(in the rows, 128 means zero)
Each path below is one point turned by a fixed rotation once a step. After each direction that follows a path, write how fast that rotation turns it, in degrees each step (0 if it stays still).
Each turn is a multiple of 5 degrees from 10 to 175, or 0.
Each row of a path follows its step; steps can be skipped.
Path 1:
step 2: [133 129 132 131 124 128 127 129 135 124 124 129 126 128 134 126 138 130
 134 127 121 127 132 126 127 124 131 124 131 126 134 114 126 130 123 129
 129 127 130 125 125 120 128 113 119 124 117 127 135 127 126 135 130]
step 4: [129 128 127 128 125 128 123 131 140 131 124 131 124 124 128 129 136 135
 127 112 131 126 128 128 124 119 131 136 132 128 132 131 129 133 130 124
 132 138 128 128 127 129 123 117 125 122 123 127 123 127 125 135 124]
step 5: [138 135 124 126 127 133 130 127 134 118 121 136 130 131 131 131 132 127
 126 129 124 129 123 130 129 132 124 129 135 124 122 130 133 131 127 134
 128 125 119 118 134 137 127 134 126 126 126 121 133 130 123 136 136]
step 7: [131 131 134 125 132 131 123 129 128 124 125 130 131 132 129 129 140 126
 122 128 123 128 127 133 129 123 119 125 122 120 124 134 121 129 121 128
 124 121 129 124 130 129 128 120 124 132 123 129 133 133 121 144 133]
step 10: [127 132 121 126 129 126 129 128 129 119 130 132 133 130 124 136 132 136
 125 124 123 127 125 122 135 130 125 133 138 127 121 125 126 124 127 138
 126 123 123 118 129 124 132 127 128 136 130 138 132 117 129 128 131]
step 19: [126 124 129 131 135 122 131 134 131 127 122 135 138 134 128 123 127 130
 129 119 125 125 125 134 131 130 117 126 129 122 123 130 123 122 123 134
 135 134 121 127 123 129 121 132 127 123 123 132 128 128 120 127 136]
step 22: [126 120 126 132 117 128 135 132 136 124 126 127 130 118 133 128 136 133
 132 120 115 130 128 126 130 126 122 125 131 125 123 128 120 131 131 129
 129 131 122 133 124 122 142 122 127 131 127 127 132 128 133 130 129]
step 26: [122 125 121 123 130 126 133 132 125 129 128 129 131 121 113 124 125 128
 128 123 131 128 131 137 128 133 131 134 134 119 126 127 124 120 126 130
 128 138 120 131 132 118 138 131 129 129 125 134 131 124 126 132 125]
Directions:
[127 126 124 130 131 128 127 127 127 127 128 129 130 128 128 125 127 129
 129 126 128 129 128 127 129 129 127 130 130 128 128 129 128 128 127 130
 128 126 127 128 126 129 128 131 131 127 127 130 129 125 127 128 124]
160
[127 128 128 129 128 124 129 129 128 128 125 128 129 129 127 130 126 128
 126 127 128 128 128 124 126 126 129 127 129 124 130 126 128 130 127 129
 125 130 128 128 128 129 129 128 130 128 130 129 128 130 127 126 127]
160
[128 131 128 128 130 127 128 128 127 129 129 128 130 127 132 127 129 127
 127 128 129 129 130 126 126 126 128 129 128 128 131 128 128 126 128 127
 130 127 128 126 130 124 127 128 131 126 128 126 130 130 127 131 129]
155
[127 128 127 124 130 128 131 127 126 128 129 127 125 127 128 128 130 129
 126 129 128 127 127 127 128 127 127 125 128 128 131 129 129 128 130 127
 127 129 125 128 127 130 129 128 128 128 129 129 130 125 125 129 128]
20
[129 128 126 127 128 129 129 128 128 129 128 132 129 129 128 131 127 127
 125 128 129 128 127 130 126 130 128 130 130 126 129 131 127 129 127 126
 130 128 125 128 130 129 125 128 127 128 128 126 127 126 128 125 128]
55
Path 2:
step 5: [125 124 129 134 127 134 126 121 124 134 129 122 120 123 143 122 128 121
 133 128 116 130 135 119 126 129 126 123 118 130 123 129 127 125 130 126
 130 131 127 130 129 131 131 130 123 126 129 127 136 127 138 126 127]
step 6: [116 131 133 125 133 124 127 131 124 133 131 124 137 128 124 126 127 121
 126 131 126 139 122 127 121 131 126 138 128 130 122 129 126 129 126 133
 125 131 123 131 126 120 124 120 128 124 126 117 125 133 140 126 128]
step 8: [136 130 132 129 133 121 130 131 126 123 129 128 124 128 121 128 131 133
 124 125 128 128 127 133 130 119 129 128 129 126 118 135 123 122 119 140
 141 123 132 135 124 130 123 129 135 122 126 127 125 131 135 126 131]
step 9: [127 120 128 120 111 118 129 133 126 121 127 130 125 121 128 127 133 126
 126 121 125 128 140 125 126 129 127 125 126 135 129 129 128 123 127 124
 131 129 135 124 125 133 123 126 135 132 123 123 132 129 120 130 131]
step 11: [126 120 124 126 134 126 133 128 124 135 125 127 127 130 143 126 129 135
 131 133 120 131 142 131 127 135 127 125 124 133 134 129 133 129 130 134
 126 131 124 125 132 131 125 135 126 133 124 128 128 127 134 135 137]
step 16: [121 124 124 131 127 126 131 135 128 131 124 125 125 123 132 132 134 133
 131 127 139 129 124 125 128 128 128 128 123 127 124 117 112 127 124 125
 136 125 140 123 135 127 126 125 132 131 135 126 125 127 134 129 126]
step 22: [117 119 126 121 125 132 136 131 136 123 137 124 123 127 127 137 127 137
 127 122 128 130 127 128 129 136 125 135 127 126 124 122 121 128 122 136
 127 132 138 128 130 133 127 126 125 129 120 131 125 126 132 123 126]
step 30: [140 118 129 131 130 127 135 127 124 127 129 135 132 123 134 129 134 136
 134 123 121 128 136 129 133 133 126 132 123 135 132 124 126 127 129 129
 130 128 131 133 123 139 133 133 126 127 131 124 124 121 132 138 133]
Directions:
[129 129 127 129 124 126 128 128 131 128 130 130 126 127 129 128 130 131
 130 130 129 127 129 127 126 130 130 128 128 130 128 127 127 129 127 129
 127 127 128 127 128 127 132 128 129 128 127 128 128 128 130 130 130]
55
[127 128 128 126 127 127 128 127 128 129 125 132 127 129 131 128 128 126
 127 129 131 128 130 127 128 127 128 126 126 129 127 125 128 126 131 126
 128 129 130 132 130 128 128 129 129 128 127 129 126 129 127 129 125]
160
[127 130 129 127 129 130 130 129 130 127 128 126 128 126 127 125 128 127
 130 127 124 126 132 130 130 127 129 127 128 130 130 127 126 130 129 125
 128 129 128 129 129 130 128 127 129 129 128 129 128 128 129 127 128]
175
[127 129 129 129 128 131 127 131 127 129 129 129 124 130 129 127 129 129
 129 126 129 127 129 128 129 127 126 129 124 129 129 127 127 126 126 129
 126 128 128 125 129 128 129 126 129 125 127 128 127 127 126 125 128]
170
[130 126 129 130 129 128 128 129 130 126 130 129 126 128 129 129 125 126
 130 129 128 130 127 127 129 133 128 127 129 129 129 127 128 127 129 126
 127 127 128 129 129 127 125 127 127 125 128 128 127 129 131 126 127]
40
Path 3:
step 0: [127 119 139 125 127 137 132 136 135 121 130 129 124 127 126 129 124 125
 131 126 133 120 132 128 131 130 125 119 132 124 124 132 123 128 123 142
 127 128 131 126 127 131 129 122 127 114 133 134 125 125 135 123 136]
step 9: [123 128 122 129 124 122 134 135 125 133 130 132 130 134 130 130 140 128
 134 124 127 130 128 128 139 125 123 138 125 121 123 121 130 119 126 138
 129 132 126 130 131 120 125 127 136 131 127 130 134 124 115 127 121]
step 10: [127 135 127 118 110 136 129 134 132 124 129 119 123 128 132 125 130 124
 124 128 125 125 127 126 125 134 133 132 122 125 129 122 136 138 124 129
 122 129 128 130 126 120 136 135 133 132 132 128 128 122 132 131 130]
step 15: [122 126 125 129 133 118 138 130 133 137 126 123 133 130 127 129 119 130
 128 130 121 119 122 128 133 123 131 122 130 127 121 124 121 128 127 126
 118 120 123 126 126 124 133 124 117 119 124 127 133 125 133 124 133]
step 23: [130 132 127 126 126 127 142 134 126 132 127 124 134 124 132 132 129 130
 124 122 123 118 135 130 136 127 126 123 136 123 126 130 127 136 121 133
 143 123 132 125 129 137 130 129 133 123 123 134 130 125 130 128 134]
step 26: [136 125 123 134 132 131 121 123 135 122 134 134 127 134 129 129 134 130
 137 122 134 126 126 133 132 133 117 127 120 131 123 116 129 127 125 135
 132 128 129 122 118 126 131 128 132 140 135 131 130 123 127 122 128]
step 27: [130 136 131 132 113 127 132 132 132 129 126 122 132 128 129 123 134 130
 135 114 125 137 126 129 126 134 126 131 118 122 129 121 136 128 129 128
 125 127 135 128 131 136 132 118 129 120 124 128 127 129 124 126 133]
step 30: [133 128 127 136 131 131 121 123 131 130 122 125 124 136 130 139 121 131
 126 125 120 131 125 135 121 119 126 127 136 128 114 129 127 137 122 132
 133 130 133 125 131 128 129 134 119 131 128 131 133 129 135 126 136]
Directions:
[129 126 129 128 131 128 129 127 128 127 126 125 129 129 129 127 129 128
 126 127 128 129 129 127 129 128 128 130 127 126 128 129 127 128 126 128
 129 126 128 128 127 128 129 124 127 128 128 128 128 130 125 125 133]
95
[129 127 128 129 129 126 124 128 127 130 127 125 126 128 129 126 128 129
 127 129 128 127 127 127 127 128 131 125 129 129 128 126 129 127 130 131
 129 125 127 128 128 128 125 126 127 132 128 127 128 129 130 129 128]
80
[127 128 127 125 127 128 129 125 129 131 131 126 130 129 128 128 128 127
 129 129 127 129 125 126 128 125 129 128 126 129 128 124 129 128 127 127
 128 127 129 129 127 128 128 127 131 127 128 127 126 126 127 127 128]
60
[127 128 131 127 131 131 127 126 130 128 129 129 128 129 127 127 128 127
 127 128 128 125 126 128 128 129 127 125 127 129 130 128 126 130 127 127
 125 129 124 126 128 126 126 127 128 127 128 128 128 126 128 130 130]
100
Path 4:
step 3: [137 126 128 135 132 131 127 124 126 130 114 126 129 128 134 140 123 123
 119 133 131 131 134 130 117 135 121 127 129 122 125 125 117 133 124 128
 124 131 120 128 127 133 130 134 123 136 124 130 129 136 130 124 124]
step 5: [127 132 125 130 132 133 123 126 119 122 125 142 125 129 138 139 125 135
 121 134 127 125 124 134 130 132 123 128 127 128 121 118 123 130 124 139
 124 129 122 129 125 132 126 129 123 133 118 136 129 137 134 122 126]
step 6: [128 133 129 131 134 131 136 128 127 125 120 123 131 134 128 129 123 125
 113 141 132 122 125 131 120 125 129 139 124 123 127 120 123 131 129 127
 135 126 129 135 126 136 130 135 130 133 131 130 136 137 132 137 127]
step 7: [130 123 124 127 130 132 122 127 127 122 119 136 128 126 131 131 138 120
 128 132 132 121 124 137 122 138 131 118 131 117 122 123 123 130 130 128
 127 124 122 132 119 138 128 138 123 128 123 133 128 136 129 127 127]
step 8: [135 131 125 131 126 128 126 137 125 116 127 133 118 134 129 136 124 133
 125 135 129 125 118 132 123 130 119 136 137 128 128 118 121 126 125 129
 129 124 130 137 130 136 126 133 126 124 126 126 135 128 134 138 121]
step 9: [126 129 123 137 127 126 130 122 126 125 127 133 135 132 132 132 134 128
 122 134 133 120 126 135 122 124 123 128 121 123 122 117 121 147 125 127
 128 131 127 128 116 131 125 132 126 128 118 133 131 129 134 131 131]
step 10: [137 132 132 131 132 129 131 123 126 127 125 131 124 133 118 130 127 115
 124 129 136 121 120 131 125 132 122 133 134 124 123 123 123 123 125 135
 129 117 123 139 114 131 128 134 125 132 129 126 132 132 129 133 117]
step 27: [134 122 122 134 121 128 121 129 126 129 118 122 119 135 129 123 129 126
 123 131 134 122 132 140 119 128 120 125 134 126 127 127 124 121 134 130
 129 124 131 138 119 137 125 130 130 126 132 130 133 124 128 136 118]
Directions:
[130 128 129 127 125 129 128 126 128 128 129 124 129 127 130 127 126 127
 130 129 130 128 128 127 129 126 124 128 127 127 127 130 130 127 129 128
 124 128 127 129 127 128 127 129 128 127 127 130 127 126 126 129 127]
25
[130 127 129 130 127 126 129 127 130 130 129 129 128 129 127 127 131 126
 129 128 127 126 127 127 126 128 128 126 128 129 128 128 127 128 124 128
 129 130 130 130 129 130 127 126 126 128 126 128 126 125 129 131 126]
40
Path 5:
step 3: [125 127 128 121 122 124 129 122 130 134 130 121 133 139 129 126 131 126
 117 133 140 134 126 127 129 120 127 134 124 127 124 130 123 136 129 131
 126 124 130 119 122 127 128 128 129 123 113 124 128 127 132 137 126]
step 4: [132 132 132 116 127 131 123 126 133 128 126 129 118 125 133 132 124 122
 121 119 120 133 132 122 121 130 124 134 121 128 124 124 130 127 129 130
 126 130 119 126 128 125 125 129 129 115 118 128 138 129 128 134 126]
step 9: [121 129 133 125 131 132 137 127 126 128 114 127 123 137 125 128 120 128
 133 126 120 140 128 132 128 132 127 126 123 123 125 128 120 133 124 129
 126 133 140 126 124 133 130 126 127 127 118 120 124 131 130 129 127]
step 10: [132 134 123 123 132 138 128 118 129 135 129 128 126 130 127 131 120 130
 127 122 130 129 123 130 123 124 135 133 128 124 130 130 121 134 115 128
 141 134 123 122 122 126 130 129 131 128 126 125 128 135 120 137 128]
step 13: [129 132 122 119 122 120 120 122 128 138 134 121 132 127 123 132 125 132
 130 132 126 127 125 136 121 130 128 128 133 124 134 127 128 114 114 131
 122 126 125 125 126 127 130 125 134 127 127 122 128 131 135 135 131]
step 14: [128 118 132 118 130 121 131 129 125 130 127 118 137 128 124 124 124 127
 120 134 127 127 130 131 127 129 118 130 128 128 133 133 115 130 131 136
 124 127 127 124 125 124 135 130 133 121 126 123 137 119 126 129 125]
step 24: [127 128 125 126 130 131 127 121 134 124 133 123 124 130 127 130 127 125
 123 144 121 122 126 131 120 133 125 140 132 129 135 133 134 122 122 127
 126 130 131 122 130 123 128 126 130 136 135 116 132 126 135 127 133]
step 29: [131 124 127 125 119 131 129 113 123 135 135 128 129 134 134 130 128 126
 130 122 136 131 128 128 127 137 132 129 125 125 130 120 128 125 122 124
 122 121 123 116 128 122 125 129 121 133 125 129 128 126 138 134 131]
Directions:
[126 125 128 128 128 127 128 127 130 126 127 127 126 126 127 127 128 127
 131 124 127 129 127 127 128 129 125 127 128 129 127 127 127 128 129 129
 131 129 128 127 128 128 125 126 129 125 127 127 126 127 126 127 126]
135
[125 129 127 128 127 127 127 130 129 129 131 127 126 125 129 129 129 127
 127 128 126 130 129 131 130 128 129 129 130 129 128 129 128 128 127 127
 127 128 127 131 131 128 130 129 130 127 130 129 127 126 128 129 127]
55
[129 130 128 131 128 129 130 128 128 128 130 128 126 128 129 130 127 128
 125 125 128 131 127 128 128 132 126 127 128 129 128 128 127 128 126 125
 126 130 129 127 127 128 128 125 127 129 127 130 131 129 128 127 129]
130
[128 130 128 126 128 128 127 124 131 130 128 128 127 125 128 131 128 127
 127 128 128 126 126 127 127 129 126 128 126 127 130 130 127 128 131 129
 129 127 125 129 125 130 130 129 129 128 129 128 129 128 126 127 128]
110
Path 6:
step 1: [122 132 132 123 119 133 126 131 128 119 128 130 125 132 126 130 123 130
 129 130 134 118 128 132 125 133 130 134 122 126 120 114 127 134 141 129
 130 136 120 129 137 122 133 126 132 140 133 128 128 125 135 126 125]
step 2: [139 127 132 122 125 134 127 131 127 127 122 130 127 128 130 137 129 133
 120 123 118 130 137 126 129 115 128 124 124 121 135 129 127 134 127 130
 122 130 123 123 118 127 137 133 118 132 137 127 125 136 125 122 122]
step 11: [126 124 122 130 130 129 125 127 134 127 122 125 120 122 128 133 122 123
 136 124 121 119 116 124 128 131 139 118 126 116 127 125 134 126 126 125
 124 123 114 125 124 129 129 132 137 129 130 125 124 124 130 122 129]
step 12: [128 130 131 128 127 136 119 131 129 128 119 133 130 133 130 131 124 132
 131 125 129 126 124 136 120 133 122 119 135 134 134 122 121 141 128 127
 131 140 129 120 139 142 133 122 127 126 129 127 125 127 127 125 122]
step 21: [127 130 135 126 132 138 132 121 128 132 132 123 127 136 124 122 133 126
 138 127 119 130 127 126 131 122 124 124 135 117 138 126 122 133 124 134
 124 126 130 131 123 127 141 127 132 130 133 137 124 133 128 121 139]
step 22: [127 125 129 127 124 128 135 128 121 122 130 130 136 126 128 131 130 130
 133 131 125 122 126 137 124 130 136 121 135 126 125 123 131 126 127 138
 124 121 117 123 138 131 124 136 127 129 131 140 134 113 131 128 122]
step 24: [126 116 130 126 140 126 129 125 126 124 123 120 133 131 126 133 120 137
 137 128 127 125 136 131 134 122 136 136 124 127 131 134 128 138 127 131
 129 128 123 126 126 137 132 125 124 137 133 135 120 136 125 128 127]
step 27: [126 124 131 125 123 132 129 132 128 129 114 129 131 126 134 138 125 122
 131 119 121 121 137 126 125 125 129 120 123 126 138 140 121 125 139 130
 124 135 132 124 123 133 133 133 129 131 136 124 123 128 134 126 125]
Directions:
[128 127 126 129 126 128 126 126 128 129 128 130 130 128 130 128 127 131
 127 127 127 126 128 127 125 129 126 128 131 129 127 129 126 130 131 125
 128 129 126 128 127 126 129 128 128 128 129 128 128 128 130 131 125]
100
[128 129 128 129 128 126 127 130 128 128 125 129 127 129 128 128 126 130
 127 128 130 128 131 126 125 127 130 129 125 127 125 127 129 127 127 128
 128 129 127 127 125 127 131 128 126 129 126 127 126 128 131 126 129]
45
[129 127 130 127 126 126 130 129 130 128 126 127 129 123 130 127 130 128
 129 128 129 127 126 127 127 128 128 129 129 129 128 126 129 126 130 127
 129 127 125 125 126 130 128 128 128 128 125 129 130 127 125 128 128]
130
[130 127 128 130 127 128 128 128 124 128 128 131 127 125 127 130 128 127
 128 130 129 128 131 129 127 126 127 128 127 128 129 130 126 127 128 129
 128 128 127 124 131 130 129 129 127 124 128 128 130 130 129 129 128]
145
Path 7:
step 1: [127 136 129 130 122 113 130 129 125 127 122 130 128 122 138 136 138 136
 134 124 129 132 129 138 130 132 124 123 126 124 131 129 129 135 129 135
 132 126 126 124 132 125 130 132 128 122 134 130 135 135 126 132 129]
step 5: [131 133 131 130 129 123 135 134 124 133 134 130 130 126 128 129 130 128
 126 123 131 128 123 133 120 128 131 119 138 129 139 134 133 125 113 127
 129 123 135 139 130 133 128 126 129 132 132 129 138 124 130 127 122]
step 6: [122 128 138 127 126 125 127 128 130 131 130 131 138 119 124 128 131 123
 139 125 133 132 122 135 132 128 133 125 120 127 127 134 130 125 121 133
 137 130 130 135 134 126 134 117 128 120 132 128 131 136 129 133 129]
step 14: [127 138 131 133 124 126 130 135 129 132 130 133 135 121 124 132 128 126
 134 122 135 140 127 135 134 134 138 121 132 124 131 137 135 121 121 131
 136 123 127 129 127 124 130 129 132 128 129 129 130 131 129 138 124]
step 16: [130 134 125 130 134 113 129 138 125 127 128 128 132 125 127 123 129 130
 122 134 131 132 124 125 122 137 131 125 129 123 127 130 125 129 119 132
 133 125 136 121 130 130 139 121 126 133 128 126 134 136 122 126 123]
step 19: [133 135 134 126 125 121 124 132 121 129 127 130 127 130 126 128 131 131
 130 125 134 133 121 135 125 133 120 123 130 124 130 133 129 130 119 124
 135 130 143 133 128 119 123 125 122 124 131 135 135 136 127 127 134]
step 20: [134 131 133 127 122 119 131 132 133 138 128 121 129 121 129 133 134 129
 131 126 136 133 128 141 131 123 133 124 123 120 121 125 136 130 129 129
 129 122 128 130 135 126 127 129 129 128 138 122 137 132 132 129 128]
step 28: [132 131 128 131 125 116 127 135 123 134 127 130 128 120 134 133 136 129
 123 121 130 140 131 136 127 131 125 125 127 123 126 131 128 122 127 127
 129 126 130 123 133 120 127 135 128 125 139 126 136 128 128 132 137]
Directions:
[127 125 130 131 127 130 126 126 127 129 127 127 127 127 129 125 129 129
 128 129 129 127 129 129 127 126 130 127 125 127 130 127 129 130 129 128
 130 125 125 129 126 129 129 126 129 125 128 129 126 129 127 128 128]
125
[126 128 126 129 128 125 129 128 127 127 125 128 128 127 128 129 128 127
 126 128 127 126 128 128 125 128 128 131 125 129 127 130 126 127 130 128
 126 128 130 129 127 125 129 125 130 129 127 131 129 130 127 129 128]
40
[130 128 127 130 129 128 128 127 130 126 127 127 127 129 129 128 127 128
 129 129 126 129 130 128 129 127 129 125 129 131 131 129 128 124 128 128
 125 127 130 130 127 128 128 131 128 127 129 128 125 131 126 127 128]
80
[128 128 130 128 126 131 127 128 131 130 127 130 130 128 127 127 127 124
 129 127 129 127 130 128 126 127 130 131 129 129 128 129 128 129 129 130
 127 129 129 129 129 131 129 130 129 128 127 127 130 129 130 128 128]
120
[128 127 129 128 127 127 128 126 129 126 128 128 131 127 128 127 128 126
 129 126 128 129 127 130 130 130 129 125 124 126 126 128 128 126 130 131
 126 130 126 127 129 127 125 129 130 127 130 128 128 126 128 128 129]
130
